grid =
70,96,65,70,88
77,66,67,70,70
65,67,58,63,63
90,23,54,39,40
59,79,54,69,68
55,60,55,67,53
grid[-6, -5]	70
grid[-5, 0]	77
grid[3, -3]	54
grid[-4, -5]	65
grid[5]	[55, 60, 55, 67, 53]
grid[-5, 2]	67
grid[5, -1]	53
grid[2, -1]	63
grid[4, 2]	54
grid[0, -3]	65

a = [[2.7, -24.9, -75.4, -116.9, -47.1, -126.4, -35.7, 8.3, -70.9, -146.3, 54.0], [-124.1, -45.2, -176.7, -239.6, -22.6, 126.1, 179.6, -196.4, -228.1, 144.8, -78.9], [-125.9, -54.3, -161.0, -233.4, -20.6, 126.0, 177.0, -194.2, -219.2, 135.5, -79.2], [-185.5, -135.3, -47.6, -151.5, 17.8, -33.3, 125.1, -63.2, -75.5, 8.8, -207.3], [12.3, -0.2, -75.7, 24.6, 23.6, -185.6, -166.0, 0.9, -54.1, -159.9, 16.6], [6.1, -76.5, -45.5, -153.2, -171.8, -43.0, 69.8, 30.9, -52.7, -234.6, -8.2], [-149.9, -82.9, -101.9, -95.5, -7.5, -105.9, 140.6, 39.1, -72.9, -112.1, -235.1], [-182.8, -121.0, -66.4, -140.2, 17.1, -61.2, 126.9, -37.1, -73.2, -11.3, -223.8], [-132.0, -78.2, -117.9, -221.3, -17.0, 126.1, 169.4, -186.1, -196.7, 109.6, -82.5], [-179.6, -151.5, -13.2, -168.1, 12.5, 25.1, 126.7, -106.8, -86.9, 29.9, -169.0], [-49.6, -74.3, -64.1, -84.5, -115.3, -67.6, 129.1, 74.6, -58.4, -261.8, -131.6], [16.3, -3.1, -74.1, 40.2, 16.4, -186.5, -191.4, -6.3, -46.0, -159.2, 11.9], [-94.3, -70.9, -87.5, -73.1, -60.8, -92.9, 143.0, 75.1, -67.1, -212.9, -191.8], [10.6, -66.7, -52.0, -166.5, -157.0, -56.1, 40.9, 15.5, -55.3, -200.9, 24.5], [-77.1, -71.8, -78.0, -73.8, -81.0, -84.2, 139.7, 78.1, -64.1, -235.8, -170.4], [-34.5, -76.8, -56.0, -96.7, -134.7, -56.8, 120.4, 69.3, -55.5, -268.6, -105.2]]
Indices start at 0.
row 0 col 0: 2.7
row 2 col 7: -194.2
row 3 col 2: -47.6
row 12 col 5: -92.9
row 15 col 1: -76.8
row 2 col 1: -54.3
row 5 col 3: -153.2
row 9 col 5: 25.1
row 1 col 9: 144.8
row 11 col 5: -186.5
row 7 col 2: -66.4
row 6 col 10: -235.1
row 11 col 6: -191.4
row 13 col 5: -56.1
row 14 col 4: -81.0
row 12 col 9: -212.9
row 8 col 2: -117.9
row 2 col 9: 135.5
row 15 col 6: 120.4
row 0 col 3: -116.9
row 10 col 6: 129.1
row 0 col 6: -35.7
row 6 col 8: -72.9
row 7 col 9: -11.3
row 6 col 6: 140.6
row 7 col 5: -61.2
row 10 col 4: -115.3
row 6 col 1: -82.9
row 1 col 1: -45.2
row 1 col 5: 126.1
row 13 col 2: -52.0
row 0 col 9: -146.3
row 10 col 7: 74.6

x =
[[  76 -222  374   34  211 -507]
 [ 319   46  240  426   24  -68]
 [ 175  293  131 -369  260  532]
 [-336  -34  101  105  330 -190]
 [-211 -527  -88 -168 -202 -245]
 [-264  -74 -282  357  158  -22]
 [ 275 -339  262   -6 -309 -173]]
x[0, 0]	76
x[6, 0]	275
x[2, 2]	131
x[5, 2]	-282
x[4]	[-211, -527, -88, -168, -202, -245]
x[6, 2]	262
x[4, 5]	-245
x[0]	[76, -222, 374, 34, 211, -507]
x[5, 5]	-22
x[0, 1]	-222
x[3, 5]	-190
x[4, 2]	-88
x[:, 1]	[-222, 46, 293, -34, -527, -74, -339]
x[6]	[275, -339, 262, -6, -309, -173]
x[3, 0]	-336
x[:, 3]	[34, 426, -369, 105, -168, 357, -6]
x[0, 4]	211

m =
[[ 1.27  1.41 -1.82 -0.78 -3.40  1.18 -1.71 -0.72 -3.11  0.98  2.03]
 [-2.18  0.99 -1.98 -1.18 -1.20 -1.46 -2.75  0.38 -1.19 -1.03  3.84]
 [ 4.49  1.47 -4.32  0.15 -3.98  1.97 -2.24 -1.18 -6.31  1.33 -0.71]
 [ 1.02  1.03 -2.43  0.07 -2.99  0.63 -0.44 -0.79 -3.48  1.80  0.97]]
Rows and columns are counted from 0.
(0, 0) = 1.27
(3, 4) = -2.99
(1, 8) = -1.19
(1, 4) = -1.20
(1, 9) = -1.03
(2, 6) = -2.24
(2, 1) = 1.47
(0, 4) = -3.40
(1, 7) = 0.38
(1, 3) = -1.18
(0, 5) = 1.18
(1, 10) = 3.84
(0, 1) = 1.41
(2, 7) = -1.18
(0, 9) = 0.98
(1, 6) = -2.75
(1, 5) = -1.46
(3, 10) = 0.97
(0, 2) = -1.82
(3, 1) = 1.03
(3, 7) = -0.79
(3, 3) = 0.07
(3, 6) = -0.44
(1, 0) = -2.18
(2, 4) = -3.98
